In the data rows, 128 means zero.
Here are some rows, each followed by its group. Groups can overlap.
178 176 144 138 123 155 191 101 182 128 160 127 108 141 70 53 144 101 96 159 144 112 129 116 144 189 160 190 148 127 0
164 81 160 217 114 131 110 199 148 106 144 82 144 113 126 210 112 129 105 113 128 97 129 206 144 168 176 176 150 183 1
95 176 144 48 84 118 100 111 95 117 144 125 158 77 167 73 144 111 143 110 79 144 160 125 80 92 97 122 111 161 2
67 128 128 82 122 152 114 142 45 96 160 136 172 143 200 122 176 162 188 104 111 97 176 115 176 106 207 139 159 62 2
91 96 128 119 111 99 111 135 207 129 96 189 78 132 137 97 65 98 160 152 63 112 97 129 96 106 128 130 143 110 3
120 112 112 103 101 180 80 90 122 115 80 99 164 71 151 93 65 76 154 112 47 176 160 154 64 138 128 159 154 165 4
162 144 144 114 140 92 113 144 163 162 144 221 99 151 179 135 128 124 159 130 95 81 97 161 160 71 144 125 192 106 3
118 160 176 127 161 158 175 118 111 98 64 175 149 67 88 175 112 202 128 108 144 160 160 164 160 84 144 112 67 151 5
148 65 80 194 158 80 127 176 138 138 128 100 126 94 137 214 81 104 87 131 63 81 97 120 176 170 160 123 134 160 1
112 191 128 77 145 105 65 123 172 92 96 176 148 60 113 127 112 68 144 61 63 112 113 162 80 62 128 92 120 171 5
192 128 128 60 88 28 159 134 88 114 224 178 255 200 170 87 207 161 108 113 160 176 160 159 144 45 144 133 36 145 2
176 81 96 133 188 117 196 53 141 242 144 79 143 153 76 178 97 89 115 213 176 128 192 87 128 158 144 97 166 144 0
218 112 128 131 115 156 126 215 111 110 240 88 163 133 133 122 176 96 124 63 160 144 97 152 160 128 192 195 149 147 1
225 65 208 137 155 209 91 171 81 143 128 201 88 167 111 77 160 73 143 39 144 97 129 153 160 204 144 227 194 175 0
107 160 144 107 74 164 57 106 134 111 80 159 84 46 102 138 112 131 152 54 95 128 81 98 64 149 81 105 77 146 5
52 96 80 92 60 193 72 106 126 105 160 144 113 85 162 94 144 124 109 106 144 128 129 62 80 110 144 101 109 101 2
146 176 160 108 126 151 73 164 136 91 96 148 87 32 90 125 81 92 123 81 95 112 97 126 80 85 97 95 83 175 5
212 96 128 207 150 99 105 251 135 136 128 96 95 118 131 157 97 170 105 129 95 112 176 255 160 167 144 134 194 157 1
148 112 96 84 74 191 73 75 62 137 64 91 159 69 170 70 81 120 177 125 31 176 176 144 96 152 113 152 149 172 4
201 96 96 168 99 78 168 138 171 115 192 162 151 148 91 123 112 123 45 157 160 112 113 144 144 158 65 149 92 147 1
215 112 80 179 112 103 168 156 128 130 160 126 153 147 80 81 97 113 45 169 128 112 129 127 160 154 81 145 79 161 1
90 144 144 104 70 156 60 104 138 92 64 154 92 73 117 151 128 153 150 72 111 128 81 100 48 154 81 90 69 134 5
77 144 144 124 69 170 69 94 147 88 80 138 81 64 117 153 112 121 135 71 128 128 81 90 48 132 65 106 71 144 5
165 223 128 135 133 154 75 138 102 95 96 92 78 69 80 132 81 138 130 118 144 112 113 109 96 142 65 88 86 191 5
95 112 112 120 74 148 88 117 157 94 64 176 115 58 137 140 128 103 136 82 95 144 81 83 48 127 97 83 97 144 5
106 176 176 153 131 141 130 133 157 62 80 186 131 87 69 179 112 144 145 117 144 81 81 190 80 108 81 110 47 124 5
67 160 208 99 158 117 149 103 89 97 80 167 184 107 96 147 112 182 121 98 111 112 160 158 128 77 160 161 77 120 5
163 49 128 242 105 86 126 247 157 167 208 145 75 166 110 154 112 161 38 83 208 65 65 84 144 184 97 106 72 125 1
69 144 208 117 126 175 113 115 114 141 128 103 80 161 159 121 97 90 199 133 111 144 176 145 128 97 207 185 204 144 6
99 160 144 125 93 136 99 127 159 63 80 119 103 51 72 133 128 152 132 90 144 160 97 125 64 145 50 91 45 150 5
109 96 144 117 111 122 115 171 195 76 144 117 91 110 137 106 144 178 153 115 128 192 81 163 80 112 113 107 126 213 3
124 81 128 141 172 199 112 143 129 118 128 139 77 138 163 164 128 157 168 104 95 160 97 154 192 100 160 140 214 126 3
139 81 160 139 153 47 130 204 187 92 208 103 167 167 134 197 128 108 82 134 176 160 145 177 160 89 160 195 129 175 1
146 207 144 77 144 143 108 142 75 194 144 20 123 113 118 99 128 47 221 151 79 81 176 157 160 103 160 197 176 124 6
145 176 192 161 157 157 154 174 101 91 48 100 111 91 60 125 97 176 127 119 160 128 97 204 128 109 113 114 83 141 5
118 128 128 89 85 123 105 115 120 130 144 139 151 121 150 128 176 130 154 116 176 81 145 101 96 114 113 73 109 36 2
147 65 112 170 164 77 123 208 151 100 112 112 157 106 143 187 128 115 82 118 95 128 145 202 192 123 176 149 120 186 1
193 128 96 125 186 166 227 74 116 181 64 108 142 165 83 51 81 124 81 206 192 128 160 128 112 187 113 147 138 111 0
83 144 160 102 126 102 121 139 76 164 160 115 159 192 146 151 192 92 194 66 176 128 129 37 209 141 160 178 169 92 6
101 65 80 148 145 105 119 134 56 153 48 45 140 87 168 192 112 117 161 111 47 144 113 92 112 176 128 150 162 122 4
194 144 128 158 108 155 218 111 187 131 144 122 84 93 106 84 128 112 76 149 176 112 97 108 160 198 160 165 167 132 0
163 96 96 108 158 131 199 61 112 195 96 85 137 185 74 178 128 107 105 209 176 144 160 82 96 159 97 121 160 119 0
229 223 144 90 182 237 105 130 87 190 128 116 108 128 77 55 112 59 158 174 160 65 129 147 176 211 144 169 153 151 0
127 144 48 155 126 122 81 149 135 57 96 124 118 139 137 108 128 122 148 127 176 176 160 157 96 107 97 59 104 215 3
126 144 128 111 81 127 90 115 143 126 208 149 181 130 150 156 176 139 161 107 192 81 113 93 128 104 128 69 109 32 2
132 128 112 164 101 99 88 88 174 158 144 183 99 119 116 154 112 80 139 112 144 81 49 93 112 119 50 127 121 71 3
88 128 144 62 94 127 113 118 37 87 176 145 180 187 186 121 223 157 145 99 128 128 160 126 176 72 160 133 121 67 2
123 207 80 142 116 83 112 140 196 61 112 144 107 105 116 100 128 155 108 207 111 192 129 117 64 149 50 55 87 151 3
85 160 80 93 54 169 46 74 101 106 128 179 169 125 159 88 176 69 125 127 95 112 160 111 80 77 160 82 103 129 2
136 160 176 146 170 131 181 145 125 119 112 136 119 96 75 123 97 206 108 121 160 144 145 152 144 98 97 105 70 141 5
166 81 96 124 185 153 179 42 153 206 112 63 147 146 81 230 112 53 109 169 160 112 129 83 128 165 144 100 165 135 0
91 112 176 62 103 151 105 110 25 85 176 159 202 194 196 113 223 170 160 84 144 128 176 119 176 66 223 166 141 62 2
101 144 64 137 82 123 64 123 130 103 96 176 110 142 165 113 128 106 130 114 111 176 113 127 96 102 128 90 119 148 3
137 160 176 117 174 117 179 122 112 110 112 156 190 115 89 159 97 189 108 68 160 128 129 119 160 92 144 108 45 120 5
70 128 176 111 149 81 131 125 91 166 32 99 147 77 162 130 112 185 172 174 63 208 176 181 96 140 144 174 202 172 4
108 112 96 115 109 54 127 108 97 153 80 71 169 98 149 147 112 136 164 129 47 144 160 135 96 99 144 135 152 117 4
155 176 128 175 114 108 99 110 152 166 160 168 85 125 99 128 65 93 137 143 128 65 65 122 128 109 81 127 123 70 3
94 128 80 177 58 130 137 112 218 97 128 186 64 106 136 107 65 113 111 208 79 160 129 66 80 143 65 45 124 137 3
157 128 96 115 147 105 168 109 138 118 96 162 204 117 90 196 97 126 92 41 128 112 97 92 144 124 97 106 48 118 5
120 144 96 65 103 132 149 138 44 133 160 157 197 181 166 85 192 152 131 83 144 65 145 76 160 118 160 115 99 46 2
88 176 160 138 94 125 86 143 118 142 144 157 103 173 129 140 160 65 189 104 160 81 113 98 128 118 144 116 128 56 6
103 176 240 103 154 98 153 164 102 140 176 97 146 206 169 134 160 177 164 150 208 224 192 152 160 91 176 168 123 164 6
68 112 160 78 114 198 95 136 58 89 160 143 134 166 192 114 176 144 176 118 128 128 160 120 192 78 176 131 174 54 2
150 96 144 195 145 124 129 255 152 141 128 103 97 93 127 152 112 195 121 167 31 160 160 217 176 133 176 126 166 155 1
140 144 96 143 154 127 144 109 161 240 144 155 83 137 142 140 81 116 145 104 95 65 49 104 176 132 128 120 183 80 3
58 160 128 116 78 164 113 125 135 130 112 109 70 115 160 76 128 92 172 93 128 144 113 79 80 125 128 116 115 144 6
229 160 160 77 176 180 128 115 91 164 128 128 168 146 76 55 112 53 154 133 128 97 176 168 144 173 113 215 150 150 0
160 160 112 187 70 106 171 158 207 97 192 82 110 30 66 108 112 172 23 141 208 224 129 83 96 186 97 109 103 187 1
102 160 144 139 166 126 173 129 95 80 32 175 168 101 75 131 112 186 118 118 144 97 97 135 128 131 128 137 53 137 5
101 144 128 118 168 78 139 123 153 152 128 163 110 119 169 141 128 118 178 131 63 97 97 170 144 102 160 169 193 111 3
94 128 128 127 147 109 146 120 145 189 112 175 100 127 158 131 128 108 166 131 79 97 97 174 160 84 144 132 179 111 3
103 160 128 62 121 121 139 144 50 98 160 144 216 154 163 105 207 164 166 104 111 97 176 104 176 91 192 130 107 61 2
152 176 176 139 112 208 113 143 111 90 112 90 95 29 83 109 97 171 148 79 111 144 97 152 96 132 50 93 84 166 5
190 128 160 119 211 146 151 90 141 200 112 81 91 149 81 114 81 144 115 246 192 192 224 158 112 143 128 108 171 122 0
135 160 64 101 88 181 134 133 105 142 160 131 121 131 164 107 144 142 153 113 128 97 129 112 176 139 128 67 119 39 2
84 65 128 66 37 205 48 96 113 101 128 154 151 125 183 78 192 87 160 84 95 144 129 110 112 116 160 115 131 98 2
156 176 176 131 120 170 96 130 91 103 80 80 97 34 84 128 97 162 141 90 79 144 97 136 80 167 65 86 97 178 5
123 49 128 197 103 60 169 211 175 115 176 97 74 135 111 132 128 202 27 140 208 144 97 82 160 185 113 112 73 178 1
107 160 160 152 110 97 158 142 247 110 144 226 129 142 109 125 112 149 148 155 144 112 81 159 112 105 50 124 113 117 3
109 128 208 111 171 124 152 97 100 101 80 205 180 107 126 155 128 212 148 75 144 160 129 169 160 68 176 148 87 152 5
103 96 144 110 150 50 120 108 101 151 32 97 143 70 166 113 112 224 205 171 95 176 208 187 112 118 144 170 173 133 4
160 128 128 195 111 66 135 194 176 142 160 39 69 78 100 105 112 219 41 128 192 176 160 80 128 147 160 107 137 189 1
78 160 144 64 73 165 79 89 112 114 160 123 149 89 162 76 144 108 155 111 111 128 145 105 80 94 128 124 111 112 2
146 112 144 123 174 125 176 101 129 148 96 148 108 189 102 102 97 109 94 170 160 128 129 129 128 194 113 176 161 146 0
180 112 96 125 156 113 212 84 120 167 80 122 115 184 104 76 97 104 87 219 192 112 145 127 112 171 128 157 169 107 0
123 128 160 134 136 73 164 148 160 104 160 116 161 128 160 176 160 180 128 153 160 144 97 189 128 93 128 155 129 177 3
119 49 112 219 112 64 150 255 160 122 160 130 73 106 116 133 81 196 22 95 240 128 97 78 128 185 97 99 82 168 1
132 128 80 244 105 95 157 203 153 146 160 67 59 90 73 94 49 150 16 147 176 128 113 23 96 196 176 117 149 165 1
89 96 128 98 80 112 82 108 126 83 160 174 151 189 163 143 192 123 189 116 144 97 129 121 128 57 160 109 111 65 2
74 144 48 94 79 180 48 64 121 116 112 140 148 130 166 77 176 64 107 147 111 128 160 102 64 76 144 65 107 150 2
Which 3 groups are nearest to each row below, nearest first, going by the distance to the centre of the group?
90 112 80 140 77 143 79 97 152 128 96 192 116 175 169 115 144 113 150 94 79 176 113 134 96 98 128 102 127 148 -> 3 2 5
101 128 128 110 143 89 114 93 89 136 64 97 147 94 137 135 144 163 189 147 63 144 176 175 80 103 144 149 155 152 -> 4 3 6
181 65 96 191 112 130 128 213 136 114 144 82 122 130 117 170 128 90 72 112 111 49 97 134 160 189 128 159 138 140 -> 1 3 0
88 112 64 140 68 139 79 147 183 88 80 171 75 125 159 126 144 122 110 151 128 192 97 95 64 134 97 85 97 147 -> 3 5 2
158 112 64 131 177 93 135 86 144 212 144 121 127 146 137 155 112 70 126 108 95 97 34 71 209 108 113 131 113 83 -> 3 0 6
68 112 64 118 67 117 69 147 161 95 96 146 76 119 154 125 160 151 122 124 95 224 97 105 48 135 97 53 104 125 -> 3 5 2
152 96 96 128 202 160 203 88 107 183 96 74 127 157 96 93 128 134 88 197 144 112 160 132 96 156 113 148 180 109 -> 0 3 4
124 112 160 146 93 72 78 131 173 114 144 176 106 122 178 216 176 106 153 91 144 97 81 165 112 57 160 107 167 86 -> 3 2 6
170 65 112 227 98 128 103 167 179 133 160 128 121 105 128 207 97 103 64 103 208 49 81 125 160 200 97 128 109 111 -> 1 3 0
85 112 128 116 87 113 78 148 181 98 128 165 79 88 161 102 128 106 164 133 95 160 81 112 80 87 113 124 118 136 -> 3 5 2
106 176 160 125 102 190 89 149 68 151 144 127 78 120 175 102 112 77 185 119 95 81 160 172 160 146 192 130 204 163 -> 6 3 2
Group 3 spreads out most along one direction. Which 3 other groups' directions of most spread are closest to that one, closest first?
1 2 5
Which 4 groups are nearest to each row below, nearest first, going by the distance to the group's nearest row?
180 49 48 189 140 83 138 171 131 142 144 90 158 114 138 245 97 93 72 109 79 81 113 112 192 177 128 114 114 160 -> 1 5 4 0
74 144 112 89 61 195 85 104 98 103 112 111 123 92 183 104 160 109 150 133 79 144 145 130 112 103 144 80 126 115 -> 2 6 3 4
101 49 112 136 169 115 92 97 90 99 144 158 132 161 197 202 192 121 142 78 111 144 65 120 192 77 207 222 190 94 -> 3 2 6 1
Group 5 spreads out most along one direction. Which 3 other groups' directions of most spread are closest to that one, closest first?
2 6 4
Group 0 spreads out most along one direction. Which 3 other groups' directions of most spread are closest to that one, closest first?
4 1 3
Which 3 groups are nearest to each row below, nearest first, going by the distance to the group's nearest row?
105 65 128 204 128 52 140 255 182 144 144 85 65 147 121 107 128 232 46 123 176 144 145 108 160 165 128 107 119 174 -> 1 3 5
Which 3 groups are nearest to each row below, nearest first, going by the average distance to the group's rows?
169 112 64 189 163 190 133 88 148 216 160 115 106 126 129 146 97 139 128 120 111 97 65 111 176 141 128 101 182 106 -> 3 0 1
130 128 144 70 100 177 70 77 63 144 48 87 153 61 160 75 128 158 191 133 47 176 176 208 80 126 128 182 187 210 -> 4 5 6
Which 3 other groups have their centres nearest to the centre of group 0, nearest first?
3 6 1
Group 2 spreads out most along one direction. Which 3 other groups' directions of most spread are closest to that one, closest first?
5 6 4
Which 4 groups are nearest to each row below, nearest first, going by the distance to the centre of the group?
101 128 128 126 154 108 140 125 160 163 128 176 102 137 143 135 112 111 181 110 79 112 81 160 176 79 128 145 158 114 -> 3 6 5 2
Which 3 other groups have their centres nearest to the centre of group 3, nearest first?
5 6 1
Which 3 other groups have their centres nearest to the centre of group 4, nearest first?
3 6 5
Which 3 other groups have their centres nearest to the centre of group 1, nearest first?
3 0 5
Group 4 spreads out most along one direction. Which 3 other groups' directions of most spread are closest to that one, closest first?
6 5 2
Which 4 groups are nearest to each row below, nearest first, going by the average distance to the group's rows?
116 176 80 128 102 147 70 86 126 98 80 171 104 89 101 145 144 108 155 99 128 128 81 77 48 147 97 72 81 123 -> 5 3 2 4
Which 3 other groups have their centres nearest to the centre of group 6, nearest first?
2 3 0
